50 stands for zero in the data rows.
Here is a table of points, one per row:
{36, 15, 57, 42, 58, 54, 58, 61, 50, 36, 49, 54, 51, 59, 30, 32, 67, 55, 35, 74, 77, 31, 37, 42, 39, 56, 48, 30, 63, 45, 70, 52, 31, 57, 39, 34, 67, 54, 64, 34, 36, 50}
{61, 46, 49, 60, 66, 46, 43, 58, 46, 52, 45, 74, 51, 56, 26, 52, 41, 27, 44, 21, 48, 59, 35, 63, 24, 55, 79, 37, 41, 54, 38, 31, 34, 51, 43, 38, 47, 43, 46, 47, 61, 43}
{37, 65, 77, 49, 63, 65, 73, 48, 33, 48, 55, 56, 48, 29, 63, 68, 55, 46, 64, 42, 31, 57, 51, 48, 63, 60, 49, 16, 59, 64, 45, 64, 65, 45, 62, 59, 73, 44, 25, 37, 34, 38}
{36, 53, 80, 55, 48, 62, 47, 43, 30, 58, 42, 69, 53, 56, 88, 69, 54, 30, 36, 69, 62, 36, 61, 45, 19, 35, 58, 57, 35, 41, 49, 58, 48, 68, 78, 40, 40, 78, 34, 67, 71, 60}
{42, 59, 61, 69, 33, 43, 56, 60, 41, 38, 56, 54, 88, 59, 42, 63, 33, 53, 43, 50, 56, 81, 36, 52, 34, 64, 65, 45, 48, 46, 60, 35, 54, 50, 71, 51, 48, 51, 62, 54, 24, 49}
{69, 61, 67, 30, 43, 44, 61, 65, 84, 53, 41, 37, 43, 65, 51, 42, 63, 55, 49, 63, 33, 42, 53, 60, 41, 57, 56, 47, 50, 55, 40, 53, 39, 60, 47, 44, 65, 29, 58, 52, 61, 43}
{37, 30, 68, 68, 34, 42, 54, 44, 57, 30, 53, 50, 52, 23, 40, 64, 58, 41, 50, 59, 27, 47, 62, 52, 46, 59, 51, 61, 30, 68, 43, 55, 72, 36, 27, 49, 79, 87, 41, 56, 65, 65}
{69, 58, 70, 69, 54, 64, 36, 69, 58, 93, 51, 53, 31, 22, 67, 43, 32, 53, 46, 46, 54, 56, 42, 48, 59, 43, 35, 32, 59, 44, 68, 34, 34, 40, 59, 71, 72, 70, 72, 72, 48, 41}
{45, 72, 26, 40, 66, 56, 69, 65, 50, 39, 64, 56, 72, 43, 32, 52, 53, 45, 44, 52, 91, 58, 45, 53, 65, 51, 60, 61, 51, 56, 46, 53, 63, 29, 68, 60, 59, 71, 68, 31, 58, 61}
{82, 43, 44, 65, 36, 42, 61, 40, 36, 58, 34, 39, 45, 61, 50, 53, 40, 21, 39, 45, 64, 47, 69, 38, 56, 70, 35, 57, 70, 54, 18, 48, 43, 51, 55, 50, 48, 71, 50, 37, 17, 36}
{65, 52, 39, 34, 36, 69, 45, 49, 65, 60, 28, 57, 61, 69, 59, 43, 44, 62, 71, 42, 36, 54, 48, 50, 68, 71, 77, 58, 16, 48, 47, 52, 60, 68, 39, 52, 76, 59, 68, 54, 55, 41}
{44, 52, 50, 73, 58, 45, 64, 45, 57, 38, 59, 67, 36, 29, 56, 21, 64, 49, 52, 49, 39, 30, 56, 48, 62, 63, 38, 26, 29, 26, 62, 31, 54, 43, 50, 71, 27, 29, 44, 54, 41, 54}
{65, 24, 46, 51, 51, 70, 59, 63, 36, 36, 77, 43, 75, 60, 74, 65, 46, 67, 57, 60, 42, 56, 44, 39, 62, 78, 35, 45, 66, 55, 45, 44, 51, 76, 54, 46, 37, 41, 57, 73, 53, 41}
{55, 66, 47, 55, 35, 77, 55, 46, 61, 50, 73, 62, 29, 61, 37, 56, 19, 58, 51, 55, 47, 44, 81, 77, 57, 43, 54, 56, 53, 32, 40, 87, 49, 41, 58, 30, 44, 45, 59, 45, 44, 34}
{38, 41, 27, 60, 47, 62, 50, 35, 48, 34, 57, 67, 38, 69, 33, 37, 42, 33, 43, 34, 34, 61, 40, 61, 52, 39, 36, 72, 52, 45, 76, 59, 48, 70, 53, 76, 44, 71, 38, 53, 38, 54}
{53, 62, 49, 74, 39, 62, 50, 49, 61, 60, 61, 36, 37, 55, 59, 54, 68, 88, 44, 38, 77, 66, 67, 29, 32, 51, 43, 39, 37, 86, 54, 45, 52, 43, 47, 60, 37, 37, 29, 44, 56, 42}
{37, 65, 28, 32, 60, 43, 22, 46, 46, 26, 52, 62, 34, 55, 44, 71, 51, 62, 33, 50, 30, 62, 63, 28, 37, 48, 38, 21, 39, 40, 47, 38, 60, 66, 55, 46, 61, 49, 53, 48, 40, 33}
{78, 55, 59, 38, 52, 34, 30, 52, 30, 18, 54, 39, 37, 64, 58, 42, 52, 55, 60, 40, 66, 61, 37, 55, 45, 53, 45, 46, 32, 31, 52, 67, 70, 24, 41, 49, 53, 53, 42, 63, 21, 47}
{54, 46, 58, 55, 60, 30, 48, 21, 67, 53, 59, 50, 60, 55, 60, 39, 36, 32, 63, 35, 50, 73, 57, 62, 55, 48, 50, 49, 55, 26, 39, 54, 63, 54, 67, 46, 68, 17, 56, 39, 55, 67}
{47, 45, 48, 36, 58, 29, 35, 53, 60, 81, 70, 52, 56, 54, 28, 56, 72, 54, 50, 80, 37, 58, 55, 41, 66, 42, 54, 67, 46, 46, 45, 33, 64, 30, 68, 62, 46, 30, 54, 71, 41, 50}
{36, 67, 51, 45, 45, 31, 25, 52, 89, 49, 30, 72, 57, 28, 43, 53, 55, 53, 47, 53, 63, 43, 64, 31, 55, 78, 33, 33, 52, 57, 70, 59, 50, 51, 66, 24, 45, 49, 39, 34, 41, 47}
{59, 42, 28, 40, 61, 36, 51, 38, 47, 54, 66, 46, 70, 53, 41, 23, 30, 49, 52, 66, 52, 41, 59, 51, 59, 68, 50, 30, 51, 59, 39, 53, 22, 56, 58, 49, 51, 80, 22, 77, 53, 44}
{36, 34, 39, 28, 38, 54, 81, 29, 60, 33, 22, 52, 35, 46, 46, 49, 53, 64, 69, 50, 51, 68, 29, 70, 52, 43, 44, 52, 44, 65, 42, 24, 20, 36, 66, 42, 42, 51, 33, 65, 56, 26}
{44, 71, 24, 60, 56, 52, 42, 69, 50, 51, 47, 52, 43, 73, 62, 48, 50, 24, 58, 61, 48, 43, 62, 66, 51, 60, 28, 29, 60, 74, 62, 46, 54, 39, 60, 65, 42, 29, 53, 53, 75, 62}
{63, 41, 53, 60, 52, 38, 46, 27, 55, 42, 37, 63, 30, 69, 43, 52, 56, 67, 49, 59, 44, 22, 37, 64, 26, 38, 58, 50, 80, 46, 52, 44, 89, 33, 71, 49, 48, 65, 54, 57, 47, 38}
{50, 49, 58, 44, 54, 66, 31, 26, 46, 47, 61, 40, 34, 68, 48, 59, 51, 69, 55, 41, 63, 39, 52, 37, 54, 64, 62, 58, 40, 46, 42, 49, 36, 40, 63, 63, 41, 46, 77, 33, 55, 61}
{48, 50, 64, 30, 42, 53, 42, 68, 34, 70, 49, 72, 64, 33, 42, 18, 49, 62, 52, 50, 27, 45, 53, 63, 30, 63, 35, 63, 32, 53, 21, 56, 47, 56, 35, 62, 15, 56, 70, 46, 50, 35}
{52, 51, 48, 56, 40, 72, 36, 49, 47, 56, 42, 49, 32, 29, 23, 51, 70, 51, 51, 53, 46, 57, 46, 48, 30, 79, 36, 79, 82, 49, 45, 58, 56, 53, 58, 58, 69, 31, 45, 54, 50, 71}
{46, 41, 70, 56, 49, 62, 49, 60, 37, 49, 42, 61, 58, 76, 33, 54, 39, 43, 55, 30, 67, 26, 31, 53, 63, 42, 20, 37, 33, 49, 36, 29, 53, 42, 59, 46, 66, 44, 49, 35, 62, 72}
{70, 55, 39, 60, 94, 51, 58, 52, 37, 62, 54, 56, 47, 45, 46, 35, 70, 49, 49, 51, 47, 57, 37, 22, 44, 38, 51, 70, 42, 48, 35, 56, 44, 63, 58, 46, 56, 47, 36, 27, 58, 22}
{65, 29, 47, 75, 54, 21, 48, 54, 40, 49, 49, 51, 31, 29, 47, 77, 44, 43, 85, 52, 66, 57, 56, 56, 51, 66, 57, 47, 38, 52, 72, 53, 45, 68, 46, 56, 43, 50, 79, 43, 71, 39}
{60, 36, 46, 38, 52, 31, 55, 49, 28, 51, 12, 47, 54, 57, 60, 52, 54, 67, 28, 57, 12, 67, 52, 40, 70, 38, 51, 44, 42, 73, 57, 67, 31, 31, 56, 49, 38, 44, 80, 37, 66, 67}
{41, 38, 60, 48, 44, 26, 55, 71, 52, 59, 56, 18, 38, 48, 52, 53, 65, 51, 25, 22, 41, 31, 55, 47, 65, 73, 73, 59, 41, 41, 68, 49, 59, 50, 70, 52, 35, 54, 34, 40, 53, 49}
{51, 64, 58, 62, 43, 48, 50, 22, 46, 61, 39, 62, 87, 58, 52, 66, 46, 76, 58, 62, 59, 25, 64, 59, 65, 40, 56, 60, 58, 31, 62, 32, 34, 45, 23, 47, 49, 54, 22, 34, 48, 44}
{31, 21, 29, 46, 42, 52, 41, 43, 72, 71, 68, 42, 67, 48, 74, 57, 43, 44, 49, 25, 38, 38, 41, 33, 27, 37, 30, 55, 50, 60, 58, 57, 55, 30, 47, 36, 55, 47, 79, 47, 40, 36}
{27, 67, 46, 65, 23, 42, 33, 45, 33, 43, 41, 24, 53, 47, 56, 20, 40, 56, 49, 65, 42, 50, 46, 64, 45, 49, 52, 53, 72, 49, 51, 57, 75, 65, 47, 54, 55, 40, 53, 19, 78, 22}
{57, 51, 47, 35, 48, 55, 47, 51, 48, 30, 84, 45, 44, 37, 42, 53, 30, 37, 51, 46, 48, 41, 61, 31, 38, 34, 51, 60, 53, 21, 46, 19, 50, 36, 54, 34, 53, 37, 54, 46, 78, 56}
{21, 37, 73, 30, 53, 32, 67, 66, 48, 66, 54, 71, 31, 61, 52, 34, 50, 66, 66, 30, 77, 55, 69, 53, 53, 32, 59, 53, 69, 65, 39, 40, 72, 73, 41, 51, 47, 44, 65, 59, 43, 51}
{42, 61, 62, 65, 62, 55, 29, 47, 35, 39, 69, 43, 48, 46, 44, 39, 38, 43, 52, 50, 46, 32, 24, 57, 58, 48, 79, 44, 59, 86, 45, 56, 37, 37, 42, 18, 50, 46, 41, 64, 33, 59}
{54, 44, 53, 63, 58, 48, 63, 42, 29, 63, 50, 43, 59, 70, 10, 52, 35, 51, 66, 52, 44, 42, 59, 29, 40, 24, 47, 42, 40, 53, 70, 84, 44, 49, 42, 48, 58, 48, 34, 59, 47, 56}
{47, 30, 57, 61, 75, 76, 49, 60, 89, 51, 36, 35, 50, 48, 58, 48, 42, 51, 46, 67, 40, 50, 41, 58, 45, 39, 74, 31, 54, 34, 23, 59, 63, 41, 35, 79, 41, 61, 42, 31, 50, 60}
{68, 63, 60, 49, 76, 29, 56, 72, 77, 27, 37, 41, 74, 48, 61, 47, 37, 76, 50, 23, 41, 46, 67, 64, 32, 43, 34, 80, 59, 50, 65, 60, 38, 54, 62, 62, 60, 53, 46, 60, 57, 54}
{56, 56, 28, 28, 50, 59, 58, 45, 39, 66, 37, 36, 50, 28, 56, 27, 62, 65, 73, 60, 62, 56, 33, 62, 35, 36, 41, 40, 37, 53, 60, 43, 53, 62, 63, 14, 47, 65, 35, 42, 40, 87}
There is one direction along which these points spread out most. Take the direction at right angles to it along which they spread out most. Then take the direction at right angles to both along which they spread out most. Go by this last direction. For each point below, how far along it does it lie, from 0 to 99? 50 is the average, and the first point above lies past it. One standard deviation of the points above along it is 16.
{72, 46, 34, 57,  8, 37, 37, 62, 56, 43, 69, 61, 51, 43, 54, 59, 73, 60, 44, 42, 32, 45, 61, 67, 71,  9, 57, 43, 70, 52, 31, 46, 33, 76, 42, 53, 54, 72, 37, 30, 41, 71} 42
{67, 71, 67, 32, 31, 50, 51, 38, 61, 28, 50, 41, 53, 44, 40, 45, 43, 21, 60, 52, 55, 34, 54, 22, 46, 30, 52, 46, 43, 72, 65, 43, 57, 69, 55, 79, 35, 38, 63, 50, 35, 47} 54
{45, 66, 29, 57, 52, 44, 61, 50, 43, 32, 43, 74, 44, 32, 78, 53, 71, 54, 63, 41, 48, 20, 63, 30, 40, 59, 71, 61, 62, 50, 50, 60, 28, 37, 51, 68, 68, 36, 74, 62, 38, 47} 56
{54, 46, 57, 35, 68, 78, 34, 54, 55, 51, 32, 42, 66, 29, 47, 71, 63, 31, 58, 37, 45, 47, 44, 49, 78, 46, 50, 56, 75, 54, 67, 46, 64, 55, 44, 48, 19, 55, 50, 65, 58, 30} 53
{61, 59, 27, 49, 43, 58, 82, 77, 37, 62, 25, 47, 53, 42, 42, 67, 42, 47, 49, 55, 44, 43, 47, 57, 46, 46, 52, 41, 48, 26, 40, 65, 70, 50, 26, 31, 33, 39, 58, 65, 37, 53} 38
{29, 42, 47, 58, 58, 40, 39, 44, 54, 46, 37, 54, 52, 63, 47, 43, 57, 34, 63, 50, 61, 80, 73, 32, 59, 52, 37, 52, 60, 48, 28, 56, 25, 44, 30, 45, 38, 58, 36, 68, 47, 60} 53
{39, 57, 40, 18, 41, 50, 49, 42, 30, 66, 57, 27, 49, 48, 45, 62, 60, 47, 52, 34, 51, 50, 61, 66, 27, 63, 49, 25, 69, 31, 60, 51, 48, 42, 35, 87, 62, 57, 47, 47, 55, 52} 53
{44, 72, 57, 40, 74, 33, 71, 25, 48, 61, 67, 51, 27, 51, 57, 57, 16, 50, 21, 61, 46, 55, 40, 49, 53, 71, 41, 74, 54, 63, 65, 35, 51, 58, 17, 39, 43, 60, 56, 43, 42, 73} 50
{44, 29, 40, 45, 37, 77, 53, 68, 40, 39, 24, 56, 43, 50, 63, 15, 41, 47, 41, 61, 62, 79, 67, 36, 62, 40, 63, 58, 48, 50, 67, 40, 43, 44, 37, 33, 65, 42, 37, 55, 46, 50} 52
{43, 60, 66, 46, 28, 41, 54, 67, 50, 50, 70, 66, 44, 78, 69, 60, 64, 23, 74, 64, 46, 61, 23, 52, 49, 52, 44, 69, 46, 39, 62, 61, 27, 38, 38, 42, 52, 68, 31, 25, 48, 48} 46
{42, 36, 49, 46, 76, 55, 43, 51, 46, 46, 46, 31, 50, 42, 56, 56, 77, 46, 39, 67, 60, 47, 74, 99, 50, 37, 39, 65, 17, 59, 48, 43, 34, 57, 50, 45, 54, 37, 63, 45, 29, 36} 49
{25, 53, 46, 48, 42, 32, 36, 73, 52, 52, 32, 36, 43, 34, 48, 69, 19, 56, 43, 57, 67, 35, 27, 37, 59, 52, 43, 68, 40, 37, 32, 62, 29, 56, 54, 74, 51, 31, 42, 60, 45, 40} 50
{78, 27, 48, 33, 38, 43, 56, 41, 51, 51, 61, 77, 59, 37, 60, 55, 50, 43, 21, 44, 77, 51, 31, 54, 53, 53, 46, 50, 50, 56, 53, 79, 62, 48, 37, 61, 42, 24, 31, 59, 67, 48} 50
{39, 77, 58, 76, 31, 48, 58, 27, 63, 43, 54, 40, 51, 58, 35, 49, 80, 50, 26, 47, 55, 56, 31, 56, 59, 36, 41, 43, 47, 25, 35, 66, 45, 66, 38, 40, 53, 62, 78, 78, 69, 43} 40
